(in the rows, 128 means zero)
The same turns and mirrors carry the whole set onto itself and the rows of a family onto each other. Which other rows belong to the same family as each row named below? List them in the order they appear above.
These 32 rows form 4 families of 8 rows each.
Linur: [124 143 108 110 161 173  94 140 148  83 135 101 118 128 114 124 138 146
 119  89 142 135 146]
vezup: [155  92 130 123 118 158 105 119 121  91 161 136 118 136 105 133 147 111
 117 156 124 118 116]
pinok: [135 122 106  99 118 119  84 101 132 127 173 135 110 134 128 119 114  98
 168  98 131 154 120]
Feno: [131 131 108 130 136 171  99 123 164  91 127 125 140 130 103 118 139 129
 143 102 145 154 161]
Tefun: [120 139 149  98 132 153 106 122 155 103 139 154  94 151 159 131 162 140
 122 125 107 139 100]
zut: [ 83 105  96 134 124 164 116 141 118 105 122 136  98 141 146 137 137 127
 134 112  97 135 102]
Mep: [103  93  89 137 112 163 122 129 127  84 126 121 108 132 139 125 127 106
 105 108 100 123 116]
kopu: [129 155 105 146 102 136 123 126 122 136 171 122 101 143 121 116 127 126
 130 105  95 176 142]
giz: [123 132 142 101 139 147 123 142 173 103 158 157 134 134 156 118 146 124
 130 116 113 158  83]
Gev: [117 150 117 108 117 139 119 134 133  80 145 113 169  99 131 119 132 132
 173 123 134 157 114]
goka: [135 141 104 143 117 128 153 129 120 110 175 132 130 148 127 112 130 139
 125  95 103 160 157]
mova: [100 110  88 140 115 179 133 129 113  94 129 120 102 140 139 123 119 107
 124  99 111 139 114]
lubup: [128 145 115 111 121 137 125 131 110  94 155 134 165  82 144 133 136 140
 145 131 129 155 106]
Deg: [139 135 121  97 138 129  89 136 137 127 141  79 118 136 149 132 149 161
 133 116  82 135 138]
Buva: [135 160 106 120 136 125 115 102 112  81 145 128 160 106 132 117 116 146
 149 113 124 132 131]
nuses: [159  97 102 117 100 163 127 142 125  95 178 102 123 125 117 150 158 120
 115 131 117 123 110]
tez: [142 126 136 102 146 142 123 142 169 103 161 145 120 131 165 157 147 136
 115 128 114 160  91]
maro: [116 147 127  99 134 166  88 130 156  99 144 105 114 131 102 121 125 136
 111  92 136 159 160]
vuk: [ 98 112 126 115 128 172 119 151 108  75 141 113 102 136 139 119 127 107
 126 122 106 124  88]
pes: [154 131  98 109 135 137  87 136 134 109 141  73 110 124 145 134 145 141
 126 119  81 113 113]
Rulus: [163 104 102 100 117 132 110 106 127  92 151 112 124 138 116 158 148 116
 121 160 130 127 114]
sal: [137 125 134 113 117 140  76 116 159  98 169 130 103 138 117 131 109 106
 180 102 132 154 126]
dofir: [126 144 121 121 121 126 136 126 115 109 169 126 155  88 131 114 130 144
 148 120 143 153 104]
Tol: [124 116 131  97 143 158 109 147 155 101 152 164 136 134 164 126 152 109
 125 126 101 155  93]
Nuf: [118 137 105 151 106 115 129 136 125 123 170 128 106 147 129 121 132 125
 117 114  83 163 148]
Pafev: [149 109 123  98 124 129  82 113 155 107 152 136  99 143 110 129 120  94
 173 105 121 152 115]
Rel: [127 162 113 113 133 108 134 139 120 130 179 130 122 131 128 128 113 110
 119 113 107 158 150]
fur: [139 127 104  89 144 131  93 149 140 117 138  99 110 147 155 133 141 169
 125 130  83 134 128]
Lesov: [115 150 127 115 151 167 109 132 138  88 142  99 131 125 106 131 144 143
 137  74 137 135 149]
lapo: [155 106 109 109 104 145  98 106 121  94 179 118 127 135 107 155 138 122
 128 153 138 121 124]
per: [148 105 105 120 121 130  89 114 141 122 153  91 107 135 167 144 159 162
 134 123 100 145 111]
vula: [117 113 104 102 119 131  87 140 157 125 158 128 120 131 102 127 104 107
 159  95 112 179 122]

The rest of the family of goka: vezup, pinok, zut, Gev, tez, maro, pes
The rest of the family of vula: Feno, Tefun, Buva, nuses, vuk, Rel, per

